Small tables with named rows and columns. After each table, cells are looked up by row and column.

ven
cols = voz, verofu, vimemod
pagele: [-1.9, -5.0, 0.5]
bogekev: [9.3, 5.1, 1.3]
bul: [-2.5, -6.0, 7.3]

voz of bul: -2.5
vimemod of pagele: 0.5
verofu of pagele: -5.0
voz of pagele: -1.9
vimemod of bogekev: 1.3
verofu of bogekev: 5.1
voz of bogekev: 9.3
vimemod of bul: 7.3
verofu of bul: -6.0
Row with the largest voz: bogekev

mutodoz.csv
,keluf,tapegof,fef,lanem,nusibi,tenevo,tetunam,vepume,pero
ziv,-0.6,0.8,0.0,-0.2,0.0,-1.6,-0.1,-0.9,-0.2
libat,1.8,5.4,-2.5,4.2,0.9,-7.2,-3.3,-4.4,3.8
devu,-2.9,-0.7,2.3,-2.1,-0.6,0.5,1.6,1.1,-1.7
goguli,1.6,0.3,-3.2,0.8,0.4,-1.9,-1.7,-2.6,0.8
sof,0.2,0.4,-1.3,-0.3,-0.7,-1.5,-0.6,-1.1,-0.1
zun,3.3,4.7,-4.4,5.0,3.5,-7.1,-4.0,-6.4,5.2
dut,-1.4,0.5,0.4,-0.2,0.5,-1.2,0.2,-1.1,-0.3
lag,-0.6,2.2,-0.4,1.2,0.5,-3.3,-1.1,-1.6,1.2
gom,-0.2,2.4,-0.9,2.4,4.8,-3.5,-1.3,-3.8,3.1
kefava,-0.4,0.1,-0.6,-0.2,0.1,-1.1,-0.1,-1.4,-0.2
rozumag,2.6,1.4,-3.6,2.1,2.5,-3.2,-2.1,-4.5,2.4

lag, tenevo: -3.3
gom, pero: 3.1
rozumag, lanem: 2.1
rozumag, vepume: -4.5
rozumag, tapegof: 1.4
dut, nusibi: 0.5
dut, vepume: -1.1
zun, keluf: 3.3
rozumag, fef: -3.6
libat, tetunam: -3.3
devu, tenevo: 0.5
libat, nusibi: 0.9
zun, nusibi: 3.5
ziv, nusibi: 0.0
devu, fef: 2.3
gom, tapegof: 2.4
ziv, lanem: -0.2
ziv, vepume: -0.9

Table gupa
         borud  nuvil  tumena  furare  nagine  lag
pugoli     130    114     125     126     110  100
podap      159     29     177      49      36   39
dotifov     79     82     105      73      93  108
los        155     48     176      55      49   56
dad        154     33     200      29      28   30

nuvil of pugoli is 114
borud of dad is 154
nuvil of podap is 29
nagine of dad is 28
lag of dotifov is 108
tumena of podap is 177
furare of los is 55
tumena of los is 176
lag of los is 56
nuvil of los is 48
borud of los is 155
nagine of dotifov is 93
nuvil of dad is 33
lag of dad is 30
tumena of dad is 200
nuvil of dotifov is 82
lag of podap is 39
furare of dotifov is 73
furare of pugoli is 126
Which row has the largest borud? podap

fol
|  | nobug | gozi | rup | keza |
|---|---|---|---|---|
| mip | 0.61 | 0.53 | 0.55 | 0.37 |
| nepel | 0.56 | 0.38 | 0.43 | 0.94 |
| neke | 0.37 | 0.48 | 0.42 | 0.11 |
| runupu | 0.34 | 0.50 | 0.42 | 0.11 |
| ruz | 0.63 | 0.67 | 0.60 | 0.00 |
| vifo | 0.61 | 0.51 | 0.54 | 0.41 |
| lem | 0.47 | 0.44 | 0.45 | 0.46 |
| geza | 0.59 | 0.42 | 0.45 | 0.71 |
| nasol | 0.60 | 0.53 | 0.55 | 0.41 |
| mab | 0.33 | 0.43 | 0.39 | 0.17 |
| mubazus | 0.58 | 0.42 | 0.47 | 0.70 |

What is the keza of geza in fol? 0.71
What is the keza of nasol in fol? 0.41
What is the rup of mip in fol? 0.55
What is the rup of neke in fol? 0.42
What is the nobug of geza in fol? 0.59
What is the gozi of geza in fol? 0.42
What is the keza of vifo in fol? 0.41
What is the nobug of mip in fol? 0.61
What is the gozi of runupu in fol? 0.50
What is the rup of geza in fol? 0.45
What is the rup of nasol in fol? 0.55
What is the gozi of lem in fol? 0.44
What is the rup of nepel in fol? 0.43
What is the nobug of mab in fol? 0.33

Table tume
fields: vebadu, tozeku
dif: [-41, -43]
rinomur: [-88, 7]
tusez: [32, -60]
ferar: [-34, -39]
kinago: [-36, -43]
fuz: [-42, -41]
zila: [-31, -41]
saluto: [-88, -9]
seb: [-71, -24]
nak: [-44, -44]
kub: [-43, -41]
liselud: [77, -43]
gariv: [-43, -42]
vamub: [-37, -49]

tozeku of rinomur: 7
vebadu of saluto: -88
vebadu of tusez: 32
tozeku of ferar: -39
vebadu of seb: -71
vebadu of kinago: -36
vebadu of fuz: -42

kot =
	padavuz	mol	zafuzut
dovam	33.9	-64.0	87.5
vasot	47.0	-27.1	16.8
vob	18.0	-41.5	35.2
daveg	36.0	-50.1	40.2
kek	37.5	-23.0	-33.9
did	-14.5	-64.0	-65.8
kazeru	18.3	-38.2	28.6
tomibib	-2.4	-55.9	-17.4
nobuvi	-14.8	-54.5	-65.8
lobabo	35.4	-21.7	0.7
fipep	-14.8	-37.4	-52.0

lobabo, mol -> -21.7
did, zafuzut -> -65.8
nobuvi, mol -> -54.5
lobabo, zafuzut -> 0.7
vasot, mol -> -27.1
did, padavuz -> -14.5
dovam, mol -> -64.0
fipep, mol -> -37.4
vasot, padavuz -> 47.0
kek, padavuz -> 37.5
kek, mol -> -23.0
vob, mol -> -41.5
nobuvi, padavuz -> -14.8

Table rozekal
	rokitub	ged	kore	zugevut	gikit
pes	52	201	178	66	136
bar	158	148	138	130	116
sazed	125	186	176	108	106
samogif	91	198	175	76	108

kore of sazed is 176
rokitub of sazed is 125
gikit of sazed is 106
rokitub of bar is 158
zugevut of bar is 130
zugevut of sazed is 108
kore of samogif is 175
zugevut of pes is 66
rokitub of samogif is 91
rokitub of pes is 52
gikit of bar is 116
ged of pes is 201
kore of bar is 138
ged of bar is 148
gikit of pes is 136
zugevut of samogif is 76
gikit of samogif is 108

fedop.tsv
	kur	feraba	nav	rez	notop
nivap	69	100	71	127	85
pumu	69	173	116	194	85
nutivak	69	75	67	114	85
mik	70	98	67	146	85
ruvo	69	100	67	223	85
sez	69	100	67	194	85
pugomi	15	178	67	194	85
paf	69	100	67	176	85
batilon	69	102	67	203	85
nonok	69	100	67	194	85
sas	69	100	67	194	85
pedulip	69	100	67	194	85
velal	69	100	67	159	85
kesizet	69	107	67	231	85

What is the nav of velal in fedop?
67
What is the feraba of pumu in fedop?
173
What is the kur of nivap in fedop?
69
What is the nav of paf in fedop?
67
What is the notop of nutivak in fedop?
85
What is the feraba of sas in fedop?
100
What is the nav of nivap in fedop?
71
What is the kur of batilon in fedop?
69
What is the rez of kesizet in fedop?
231
What is the feraba of velal in fedop?
100
What is the nav of kesizet in fedop?
67
What is the kur of mik in fedop?
70
What is the nav of pedulip in fedop?
67
What is the kur of nonok in fedop?
69
What is the nav of nutivak in fedop?
67
What is the rez of mik in fedop?
146
What is the rez of batilon in fedop?
203
What is the notop of velal in fedop?
85
What is the kur of ruvo in fedop?
69

